(in the rows, 128 means zero)
Rotation paths and how fast each direction turns (degrees a step):
Each turn is a multiple of 5 degrees from 10 to 175, or 0.
Each row of a path follows its step; steps can be skipped.
Path 1:
step 0: [113 113 124 128 135 132 119 135 127 121 133 137 109 115 143 123 126 126
 124 124 128 126 130 114 132 123 123 116 128 150 137 129 120 133 123 142
 117 133 122 138 131 137 128 135 131]
step 1: [117 127 120 109 133 135 127 125 118 132 132 113 134 127 136 123 125 133
 126 145 146 125 126 137 132 134 146 123 120 135 134 135 122 135 123 132
 136 124 124 120 107 135 119 133 124]
step 6: [131 119 114 130 139 132 104 128 125 119 124 149 127 124 123 124 134 133
 134 130 123 124 131 118 130 116 124 111 123 109 135 124 121 114 133 139
 129 135 121 122 132 119 128 133 127]
step 9: [122 125 122 133 130 150 110 126 131 127 134 132 119 124 134 132 109 145
 136 135 124 128 132 119 139 136 132 126 116 117 140 128 126 113 130 125
 131 123 125 126 116 116 129 121 119]
step 12: [114 136 118 148 134 137 118 130 120 118 119 127 120 115 132 140 123 135
 118 126 125 130 133 115 144 124 130 117 132 143 128 124 135 112 120 135
 129 117 115 131 124 122 129 135 127]
step 16: [125 141 119 140 126 132 130 128 122 129 116 107 136 120 120 132 129 124
 128 129 146 132 127 132 113 127 129 135 128 128 141 118 130 122 103 130
 126 117 118 135 117 140 125 133 125]
step 27: [134 124 113 140 128 146 131 136 127 148 121 127 131 131 129 135 123 137
 122 128 124 130 137 125 133 123 126 117 132 115 138 127 114 115 136 149
 132 132 120 130 128 112 120 131 122]
step 28: [117 126 129 135 124 139 122 145 139 132 128 120 134 137 111 119 137 129
 131 121 147 130 120 131 114 116 122 135 138 128 140 127 129 131 116 126
 134 132 133 136 109 121 133 126 119]
step 30: [118 132 127 136 117 142 130 138 117 121 123 122 130 132 140 136 117 148
 115 133 128 130 125 132 140 126 132 134 113 127 127 126 112 110 129 130
 125 131 119 115 124 124 126 133 112]
step 34: [127 126 104 130 125 140 132 129 130 114 126 116 133 131 130 112 124 122
 137 135 146 135 132 136 127 129 135 142 116 128 122 126 120 134 123 123
 126 132 121 119 109 134 131 135 122]
Directions:
[128 125 126 132 124 125 126 130 130 129 128 129 127 128 127 131 130 132
 126 132 126 131 127 124 132 130 126 127 126 129 129 131 128 128 131 124
 127 130 124 129 135 129 126 126 128] => 120
[128 132 126 130 123 131 127 126 132 127 127 126 127 132 134 122 128 128
 128 127 132 128 125 127 124 127 127 129 131 126 129 130 129 128 127 126
 126 130 130 128 133 128 128 130 130] => 125
[128 125 125 128 126 123 129 128 128 124 132 130 126 131 131 131 130 126
 128 127 128 127 126 130 125 126 129 133 126 123 131 129 129 130 126 132
 128 123 124 123 128 128 127 128 128] => 25
[126 128 124 129 129 126 128 127 126 126 127 130 131 126 125 125 131 129
 126 126 126 126 128 127 123 130 123 127 126 132 126 124 128 124 127 133
 129 125 128 130 133 128 125 130 130] => 175
[130 128 124 129 124 131 128 125 123 130 126 128 129 125 126 125 124 130
 128 126 129 130 129 129 129 129 126 129 127 121 125 129 131 127 126 127
 126 127 122 129 124 125 126 126 131] => 100
[127 131 128 130 130 129 133 127 129 127 126 130 126 125 129 128 128 123
 127 127 124 126 127 125 126 129 130 125 126 124 130 131 130 130 130 133
 129 133 126 134 128 130 126 124 126] => 175
